Where one turn sends some rows of the set: a few examples, then the rows asked:
luz: [-32.1  -2.2  16.2  41.4  -7.5 -26.3 -48.9  -6.8  28.6   0.4 -19.6   8.5
  40.7  17.6 -30.8]
guves: [ 11.5 -15.3 -38.0 -14.3 -54.0 -22.4  40.9   7.3  -7.9 -23.0  22.3 -38.4
  11.9  -8.7 -32.3]
Kibud: [-12.7   6.9  -3.9   5.8  22.4  15.2   3.8  -7.0  21.9  -8.4   4.5  29.1
 -52.5  -7.4  40.6]
vure: [  9.6 -11.8 -14.2  -3.6 -46.7 -11.1  58.3  10.7 -27.1 -21.8  28.0 -41.9
   7.4 -10.4 -23.5]
Topum: [ 34.3  10.5  -2.9 -25.6  23.1  -8.1 -32.6 -25.4  48.9   3.9   6.2   8.2
  12.3  39.4  -9.8]
nor: [-12.9  -3.0  36.6  32.6  -3.9  -3.3 -35.3 -10.0  27.5  -7.9  -6.7  27.9
  57.0  16.4 -31.4]
tefer: [ -4.0  15.9 -14.5   5.4  23.2 -38.5 -39.6 -14.4  30.3  23.2 -15.2 -31.5
 -24.9  35.2   0.7]
fubam: [ 20.9 -15.5 -22.3 -15.1 -49.9  -9.0  50.7   7.1 -13.7 -27.0  30.9 -31.2
  18.8 -10.3 -28.5]
faf: [  2.7 -12.0 -29.8  -2.1 -50.3 -23.7  47.8  11.7 -19.2 -17.8  20.2 -50.6
   1.2 -11.6 -24.3]
Gub: [ 22.3   3.1   5.5 -25.9 -38.6  -7.5  59.6   1.2 -10.9 -12.5  38.0 -36.1
  11.3  -3.5 -24.9]
Muz: [  2.2   3.9  -1.2 -10.9 -38.3 -23.7  56.5   6.7 -20.2  -3.3  28.3 -56.4
  -7.3  -4.2 -18.9]
tak: [  2.7   2.0 -26.0 -21.8 -46.3 -38.3  35.6   4.5  -0.8  -2.6  21.1 -55.7
  -3.1  -3.7 -27.9]
nis: [-23.3   2.7  -6.1   9.2  33.9  24.3  -4.3  -1.8   6.6   0.6   5.2  30.1
 -26.2 -12.5  49.7]
bisub: [ -4.8 -38.0 -29.8  22.8 -53.2 -29.1  32.9  28.3  -8.7 -32.0  12.4  -8.3
  12.1 -14.8 -36.0]
reler: [-41.3   2.3  22.6  58.7  -3.1 -14.9 -45.9  -1.0   3.3  14.4 -21.7  -6.3
  35.8   4.5  -4.7]
Gelur: [ -0.5 -37.2 -12.7  27.3 -47.6 -15.3  45.5  26.4 -17.7 -36.1  19.1  -2.6
  17.9 -13.0 -31.5]
fopi: [-32.0   2.0 -26.2   6.3  29.0   8.0 -18.2   0.0  16.7   5.1  -3.5  22.7
 -32.9 -11.6  45.9]
makef: [ -9.1 -36.5 -19.7  31.9 -49.0 -24.3  42.1  28.7 -21.5 -32.5  13.5 -11.9
   9.4 -14.8 -32.9]
Godek: [ -1.5   2.6  -5.9  -5.0  20.7  21.0   1.6 -10.6  30.9 -13.6  10.0  41.2
 -41.7  -6.1  36.5]
nar: [ -5.3  21.6  35.8  29.6  38.5  -7.8   0.9 -10.9  -6.9  22.2  -4.1 -31.7
 -31.7  32.7  15.4]
bagi: [  4.4 -38.8 -23.4  18.6 -51.4 -19.3  36.2  25.0  -8.4 -38.5  17.6   1.2
  21.8 -12.3 -36.3]
lomur: [-16.0   4.4 -18.8   2.2  19.0   4.3  -7.1  -6.4  31.0  -5.6  -1.7  25.7
 -56.2  -6.9  36.8]
sagu: [ -9.8  -2.6  37.2  36.0  -3.2  12.9 -39.8  -9.1  14.9  -3.0  -2.2  24.8
  65.6   7.5 -10.4]
doka: [ 20.5  -8.7  22.6  14.3   5.2  -6.1  -1.8 -31.3 -58.3  19.1 -10.4 -53.6
  -3.3  -1.0   6.2]
boraf: [-23.9   2.8  58.7  53.6   4.4   3.4 -17.6  -5.1   3.8  -4.2  -6.8  15.6
  42.8  15.4 -20.4]
lerof: [-17.9  -1.5 -31.9  -8.5  27.0  13.1 -23.9  -4.5  30.5  -0.5   2.3  36.0
 -17.3  -9.1  39.0]
Labi: [ 34.5  17.2  47.2  -1.0  36.4  22.2   5.1 -21.8  10.2   5.0  17.8   8.3
   3.2  35.3   3.8]
sopuf: [ 50.6 -19.4 -17.5 -28.6 -10.5 -13.8 -35.3 -43.6  -8.6   5.6  -5.0 -22.1
  33.0   5.0 -17.5]
Fuz: [-42.6   3.4  37.1  62.3   0.3 -19.9 -30.0  -0.6   7.7   5.0 -22.0  -3.9
  27.0  14.8 -20.2]
vol: [-11.3  -1.1 -12.5  -6.2  29.6  29.2 -10.3  -5.8  20.9  -5.3  11.3  44.8
 -12.8  -9.8  44.0]
Noko: [ -5.7   2.5 -21.4  -7.5  16.6   8.7 -11.2 -10.5  39.7 -10.9   2.6  36.6
 -43.8  -5.9  32.2]
sif: [-25.7   2.0  49.3  57.4   2.8  10.8 -28.7  -3.2  -6.7   5.9  -8.6   6.6
  46.1   4.5  -2.0]
maren: [-23.7  -3.9   9.0  36.3  -8.6 -12.4 -59.4  -7.2  24.7   5.3 -16.4  10.9
  56.9   6.5 -15.4]
giti: [ 17.8 -13.6 -22.0  -1.5  -7.4 -35.6 -36.1 -34.3 -27.3  20.0 -22.7 -57.0
  -0.6   1.3  -7.0]
Disiz: [ 55.1 -12.8  27.7 -13.1   2.5  16.3  -1.6 -41.7 -40.0   2.5   5.8 -17.7
  27.9   2.5  -3.5]
lovo: [ 23.1  -0.7 -21.1 -37.9 -45.6 -23.4  38.3  -0.2   8.8 -11.3  31.8 -33.5
  15.2   0.3 -33.0]

tak goes to Muz
sagu goes to maren
Noko goes to lomur
And these:
lerof goes to fopi
bagi goes to bisub
Fuz goes to boraf
sopuf goes to giti
faf goes to vure
tefer goes to nar

